In the rows, 128 means zero.
Each row of T is roughly a mix of the hidden directions of one of 3 groups; some rows fit no group.
T, 105 rows:
[[143 123  95  87 103 117 112 139 101 170 146]
 [102 129 169 155 156 121 124 119 147  78 139]
 [124 146 131 159 150 131 129 131 149  62 109]
 [153 163 145 163 135  81 133 131 126 122  91]
 [168 144 118 130 119 146 122 131 109 184  93]
 [131  96 169 157 163 163 111 129 147 125 111]
 [130 144 143 139 150 126 167  78 132 120  85]
 [132 125  92  91 123 137  98 134 110 105 177]
 [140 132 113 109 104 158  99 134  88 157 166]
 [122 168 104 122  73 118 150 144 117 112 151]
 [ 97 126 102 153 139 149 129 148 149  77 155]
 [130 166 110 142 114  99 182 146 129 135 102]
 [147 169 134 128 151 101 133 122 135  85 169]
 [116 108 121 149 124 137 172 118 160 160 170]
 [158 124 187 147 139 138  95 125 111 113 106]
 [ 98 110  92 124 101 146 162 146 143 164 148]
 [135 140 147 165 130 138 132 162 157  82  98]
 [162 111 168 161 130 116  91 109 116 149 109]
 [124 138  65 139 103 134 112 101  94 134 128]
 [ 93 103 109  73 137 103 119 122 129 119 159]
 [123 131 113  96 104 126 123 129 113 198 126]
 [ 85 145 115 149 132 140 157 147 167  94 143]
 [144 127 166 133 148 125  96 127 106  74 105]
 [138 148 104 114 125 149 103 144  97  87 169]
 [114 126  94 134 146 155 139 135 122  62 137]
 [ 99 132 120 175 121 154 140 133 152  84 151]
 [180 133 108 107 112 127 108 118  90 163 129]
 [108 156 140 165 136 111 147 117 176 121  95]
 [125 114 156 123 138 120 138 101 145 197 130]
 [109 123 121  88 163  98 108 111 156  91 130]
 [148 145 117  90 111 126  92 147 107 172 106]
 [ 93 143  83 125 124 108 172 139 158 128 143]
 [104 110  93  98 118 103 124 125 149 176 149]
 [125 149 118 151 150 136 125 125 138  56 122]
 [102 139 101 115 106 134 155 160 159 116 173]
 [113 122 165 162 161 144 112 122 150  85 112]
 [108  95 155 132 123 148 160 126 134 186 131]
 [136 165 142 155 133 135 109 142 137  72  99]
 [147 110 110 102 118 139 107 137  79 102 166]
 [140 145 143 168 152 118 133 123 133  69 106]
 [140  96 161 114 156 105 116  89 147 111  97]
 [119 129  77 100 108 149 142 147 114 118 171]
 [ 94 138 161 163 142 127 134 126 150  76 136]
 [153 142  82  85 117 111 127 130 110 131 167]
 [148 106 171 134 139 133  91  89 119 157 113]
 [122 127 165 165 147 132 157 117 149 107  83]
 [120 117 111  85 181 152 118 141 148 105 140]
 [100 126 167 180 134 114 134 117 151  99 145]
 [134 134 148 153 141 139 117 133 121  54 125]
 [127 138 157 163 161 139 124 128 155  82 156]
 [117 168  71 140 113 127 139 118 146 111 156]
 [148 109  96  90 117 137 123 157 122 179 137]
 [121 170  75 109 111 109 120 106 128 151 145]
 [147 175 102 137  94 102 157 127 111 146 109]
 [135  95 173 111 141 132 122 114 117 183 123]
 [145 112 113 109 108 126  88 117 106 175 160]
 [117 155  94 126 109  89 165 152 141 160 122]
 [128  96 132 111 108 142 145 157 129 191 123]
 [124 178  82 128 117 109 142 149 161 116 136]
 [109 138  82  96 118 105 177 135 144 138 129]
 [134 113 137 130 171 155 113 128 142 177  92]
 [154 159 150 147 122 107 117 179 113  97 117]
 [ 89  96 105 153 148 133 148 115 144  86 109]
 [ 98 154 128 148 138 118 143 131 159 107  71]
 [120 125 142 138 172 110 138 118 173 120  82]
 [102 100 184 140 146 135 147  97 124 151 118]
 [155 138 127  90  97  88 119 121  95 150 151]
 [148 157 112 151  77 117 130 115  96 158 113]
 [150 101 162  89 159 126  88 116 109 123 131]
 [134  95 129  96 121 138 117 141 130 194 123]
 [102  89 156 112 138 124 102 130 146 139 179]
 [109 105 174 144 128 122 155 129 149 168  97]
 [129  82 164 109 128 137 131 115  97 169 147]
 [131 124 110  95 109 154  89 133 108 117 178]
 [127  65 169 120 133 141 142 139 105 144 132]
 [125 154  75 123  99 130 162 145 129  98 144]
 [139 128 179 167 161 142 111 116 132 102 107]
 [113 132  80 126 131 111 160 120 172 160 133]
 [102 117 100  79 105 110 130 137 122 104 167]
 [118 151  73 143 123 105 149 152 136  95 148]
 [156 128 142 136 107 153 108 132 111 188 102]
 [124 131 100  70 121 106 103 127 121 157 156]
 [142 162 133 177 140 156 117 100  99 106 130]
 [143 158  81  96 106 110 140 131  98 145 150]
 [129 117 179 155 163 149 100 122 143 154 110]
 [129  88 141 127 145 156 135 110  98 104 176]
 [160 119 146 101 123 103  85 124  82 117 135]
 [115 146 153 190 121 131 155 133 153 104 119]
 [154 135 122 124  90 109 143 129 106 181  97]
 [103 114  76  95 119 126 122 140 138 127 173]
 [110 143 133 176 129 137 140 121 134  66 123]
 [ 98 154 125 160 136 138 144 136 157  77 151]
 [111  83 110 109 133 160 135 128 144  83 153]
 [144 137 168 122 161 109 104 118 129  80 103]
 [155  97 135  88 138 128 111  87 114 160 146]
 [137 139 184 157 141 108 118 125 149 114  89]
 [156 150  99 154 134 104 120 124 109  73 139]
 [160  94 120  92 141 112  96 106 102 152 147]
 [148 163 129 164 127 152 127 160 174 114 115]
 [100 142 140 175 132 134 161 118 164  96 119]
 [124  95 143 161 105 127 142 143 147 183 112]
 [109 134 139 134  87 119 141 151 153 161 176]
 [105 125 155 165 146 154 157 137 162 108  98]
 [130 108 181 141 149 124 137 107 150 125  81]
 [ 94  99 117 166 114 158 155 147 157 147 135]]
Here is one row from each group, named. Which group is each of the other rows in?
[135 110 149  91 125 117 108 111  95 182 127]  B
[129 179  96 140  94 106 152 128 121 105 150]  S
[121 148  71  93 118 118 133 141 117 113 165]  Y

[125 109 167 126 164 141  91  88 138 106 116]  Y
[118  94 169 120 155 133  85 115 131 113 160]  S
[156 143  98 114 152 128  95 128 119  73 140]  B
[106 118 123 175 133 171 155 135 142  91 133]  Y
[126 111 160 135 136 149 115 172 137  74 127]  Y
[103 102 107  84 108 123 158 155 140 154 107]  S
[136 165 105 106  97  96 105 125 124 173 118]  B
[117 117 144 174 137 155 149 142 161 154  94]  S
[109 134 155 155 116 117 155 137 168 162  91]  B
[ 88 111  95 112 112 154 163 142 149 152 148]  Y
[160 116 169 136 157 153  82 118 120 146 132]  S
